In the rows, 128 means zero.
One hidden turn or mirror swaps the rows below in pairs. Which row is each named row swapped with?
The rows were stretched afterwards, more along some directions than others.
J504: [144 112 168 164 148 118 121 143 115 145 131 113 137 145 111 146]
J743: [159 106 190 125 175 107 178 139 132 154  97 170 127 157 138 163]
J271: [105 141  99 105 153 131 147 166  79 125 113 155 115 139 157 119]
J256: [158 141 167 177 108 131 107 112 152 140 143 113 178 151  99 138]
J22: [143 119  77 154 109 140  68 103 127 115 151  97 149 146 117 127]
J299: [131 101  95 101 112 144 111 103 128 117 130 128 101 136 135 119]
J600: [142 113 158 119 144 133 136 106 146 154 114 131 128 109 121 145]
J391: [134 108 105  98 109 148 117 104 132 117 122 142 104 130 138 117]
J794: [130 136 102 138 134 133 121 109 118 141 146 108 144 115 136 124]
J470: [147 111 138 108 125 125 149 144 144 115 120 162 122 163 149 137]
J588: [133 133 142 136 129 119 148 110 134 152 128 112 166 121 132 152]
J805: [153 107 178 116 164 115 173 123 149 158 101 162 131 141 132 169]
J597: [128 111  62 141 122 148  78 105 122 117 147  97 138 136 121 137]
J234: [146 102 127 101 128 121 143 138 146 118 126 159 105 161 145 137]
J509: [137 118 149 126 141 135 132  96 143 154 113 121 137 101 114 141]
J507: [127 131 104 141 136 130 125 107 128 142 151 100 137 115 126 122]
J450: [142 107 151 153 151 127 122 149 110 143 132 121 129 151 121 153]
J249: [118 139 118 125 105 147 139 142 117 125 141 122 136 130 149 118]
J883: [142 108 147 157 148 130 114 150 105 143 131 115 133 151 128 150]
J20: [153 109 175 112 170 113 181 130 139 156 101 173 129 148 139 170]
J900: [130 110  95 108 111 142 107 107 127 114 129 128 104 128 131 109]
J366: [134 133 122 141 119 126  96 133  95 136 121 121 142 153 138 120]
J656: [132 121 142 115 140 138 138 104 147 152 116 125 139  99 116 144]
J665: [131 134 123 139 122 132 129  96 138 151 147 102 166 116 133 141]
J71: [111 141 121 122 109 140 139 141 116 121 135 123 133 123 137 113]
J818: [152 107 122 152 114 109  99 129 134 123 156 101 139 161 128 138]
J782: [145 114  74 150 103 149  71  95 131 115 157  99 150 145 124 134]
J25: [129 110  99  95 119 137 116 112 120 113 115 134  99 136 136 115]
J287: [112 124  79 114 129 130 107 136  93 123 111 125 119 139 147 131]
J574: [112 137 111 115 162 123 147 172  73 124 110 158 113 142 154 121]
J716: [140 107  90 147 116 130  78 114 124 123 159  96 142 151 131 138]
J403: [154 111 133 109 114 127 137 134 149 113 125 162 118 168 144 135]
J630: [147 108 126 149 113 107  99 128 135 123 157  96 138 155 126 136]
J448: [132 160 149 143  87 143 117 102 145 152 129 107 191 120 128 130]
J362: [116 137 122 122 109 143 143 145 122 125 144 124 132 128 141 119]
J238: [106 153  97 120 137 131 129 157  78 119 116 145 125 133 142 105]
J103: [126 146 106 138 130 133 126 100 121 143 135 109 154 110 127 120]
J67: [153 134 169 159 104 116 125 104 171 157 148  91 167 131 116 144]
J932: [157 103 137 109 120 121 140 138 158 117 136 159 119 170 143 144]
J319: [165 125 170 168 110 134 112 114 162 141 149 118 171 164 110 152]
J841: [143 120 166 122 139 128 139  98 156 156 113 117 140 110 114 145]
J44: [152 116 180 116 169 113 175 137 134 156  94 169 129 144 138 163]
J803: [134 114 153 118 143 133 137 104 149 159 122 113 135 100 119 148]
J353: [140 104 104 110 116 138 114 106 129 117 132 136 101 140 128 113]
J767: [133 131 149 138 129 116 148 107 136 152 129 109 165 120 127 151]
J957: [166 129 174 171 104 133 118 114 164 135 150 120 174 162 110 146]

J256 pairs with J238
J883 pairs with J249
J287 pairs with J67
J448 pairs with J366

